Each row is where one point has got to under a steady rotation. How many ticks took it there?
The counts run from 0 to 934.
[101  92 151 160 101 142 143  93 121 167  93 138 121  88 119  89 121 152
 132 160 170 117  87 105 124 105 130 128 131 100 153 170 154 153 101  83
 165 139]  151
[ 94 119 134 103 124 148 194 134 152 204 109 157 139 105 138 129 101 138
 109 163 117 111  99 126 114 141 146 133 105  84 122 117 107 131 135  95
 164 156]  637
[ 88  96 140 177 131 152 124  81 114 153 131 118 111 150 148 131 118 141
  86 118 141  81 119 127  90 109 160 113 127 113 161 146 163 156  95  81
 174 139]  873
[ 82 115 162 125  99 146 119 112 135 168 100 116 110 123 115 100 108 176
 116 147 163 104 120 108  91  85 115 127 106  86 139 148 130 116 119  85
 170 162]  321
[ 99  97 189 189 122 138 123 150 131 179  49 128 134 111 122 108 130 153
 117 125 152  96 120 125 119 110 107 133 111 120 160 144 142 135  96  94
 146 139]  860
[ 88  84 132 136 130 143 174 120 127 166 133 193 148 114 116 101 157 147
 145 143 120 120 108 130 169 146 158  80 120 145 141 134 137 171  92  85
 148 114]  609
[139 112 146 137 113 123 139 135  76 145  67 125 120 115 115 117 180 204
 130 160 154  97 108 151 145 104 146 126 129  82 133 116  99 119 102  92
 136 149]  292
[ 92 114 117 166 145 145 193  73 146 187 143 139 118 107 157 154 111  94
  80 136 109 120 110 118 130 152 159 142 131  99 142 147 151 160 130 112
 159 125]  391
[123 133 171 183 107 118 115 120 105 148  98 110 119 115 150 150 148 116
  62 110  97 115 161 107 126 104 112 161 113 104 152 152 140 136  67 170
 102 138]  169
[108 121 157 139 134 115 103 105  97 131  87  81  99 106 112  97 162 192
 111 167 178 107 127 129 108 111 113 138 113 105 141 122 107  91 134 110
 164 158]  215
[ 85 128 165 143 140 163 180 121 171 201 135 151 127 126 131 147 114 120
  80 129 161 118 136 107 125 155 114 121 109  95 101 118 106 129 138 101
 136 161]  435
[ 81 125 105  75 124 123 185 101 147 172 144 175 135  90 110  97 117 151
 129 177 115 132 116 103 131 135 127 106  96 111 118 130 115 125 150 100
 169 147]  807
[115 168 128 135 120 104 120  69 123 135 150 117  98 115 125 154 157 141
  61 121 104 127 178  90 144  97 104 160  93  77 124 143 126 102 119 154
 127 144]  801
[112 129 127 127 172  85 154 130  94 141 104 141 129  78 125 109 198 153
 111 173 107 137 139 140 156 170 130 141 105 147 139 106  95 109 135 158
 132 123]  482
[138 116 164 156 126 142 110 118  78 133 126  88 101 136 149 137 175 155
  68 134 164 111 143 135 130 108 153 126 136  95 121 115 104 112  71 138
 105 154]  538
[ 54  94 145 147 175 143 142 110 155 185 132 132 136 125 134 109 110 123
 100 138 135 102 133 119  84 153 122 117 103 165 151 116 137 126 131 103
 183 145]  208
[123 122 179 128  92 126 120 172 117 169  56 133 133  88 127 111 140 152
 115 156 121 117 126 118 127  94 109 145  98  96 136 139 104 119  79 145
 111 158]  61
[ 82  77 144 181 136 121 131 114 120 151 104 164 141 126 118 101 159 148
 126 108 118 108 121 131 156 124 127  98 121 166 173 149 160 170  86  89
 159 111]  273
[ 52  99 129 136 145 128 122 100 131 142 152 158 144 153 115 106 151 153
 115 101 111  93 158 110 131 111 116  81  82 173 152 126 159 147 102  89
 162 131]  103
[106 161 135  97 142  94 141 101 129 151 114 116 116  75 122 122 140 148
  82 175 112 145 153  97 119 133  96 167  91 105 132 124  91  82 163 162
 145 152]  4
[117 135 137 177 179 100 145  91 102 141 139 117 112  94 145 144 185 109
  66 138 122 139 160 122 156 174 125 156 118 136 141 129 124 121 118 175
 114 118]  481
[103  82 121 147 136 154 153 108  89 146 156 151 141 144 157 139 170 121
  86 116 100  98 133 142 146 127 183  90 130 146 138 119 139 157  61 127
 116 124]  748
[140 120 172 152 105 136 150 142 113 169  62 124 114  74 125 122 149 156
 109 175 164 131 102 123 134 126 124 154 134  63 127 137  94 117 115 119
 124 160]  847
[ 87 111 115  97 142 136 155  90 101 137 200 148 133 151 147 139 169 134
  68 136 110 122 153 125 148 133 166  93 106 137 105 105 114 131  85 141
 119 139]  331
[123 137 117 131 165 130 153  90  79 135 144 108 104 135 146 155 180 161
  66 151 134 112 146 147 135 140 161 132 124  91 116  92  91 102 126 130
 130 143]  773
[112 106  93  93 106 116 143 100  74 125 140 133 129 121 142 125 154 161
  95 161  60 101 117 136 127 100 181 124 112 109 161 120 121 134  77 141
 143 136]  287
[ 77 106 159 143 139 114 108 131 121 140  89 138 137 142  92  98 170 195
 135 116 144  90 149 127 134  99 104  99  88 149 149 117 131 125 116  82
 155 137]  552
[ 84 121 104 163 162 115 169  93 125 165 130 174 141 130 142 156 164 125
  91  98  68 104 143 134 150 149 146 119 104 149 157 112 139 157 126 119
 153 106]  622
[ 77  99 151 177 142 139 106  79 126 147 130 116 108 140 107 102 135 166
 108 126 179  99 129 110 117 104 112 103 119 128 149 150 159 138 121  74
 173 135]  905
[129 131 160 148  99 124 134 110 119 153  73 115 107  62 116 101 141 164
 122 179 164 129 104 107 137 110 111 157 126  72 132 162 118 116 122 118
 147 155]  600
[ 76 104 130 121  95 151 144  94 145 163 141 155 128 159 118 126 115 167
 115 113 117  85 129 109 117  73 138 100  97 104 139 137 151 146 101  74
 163 147]  427
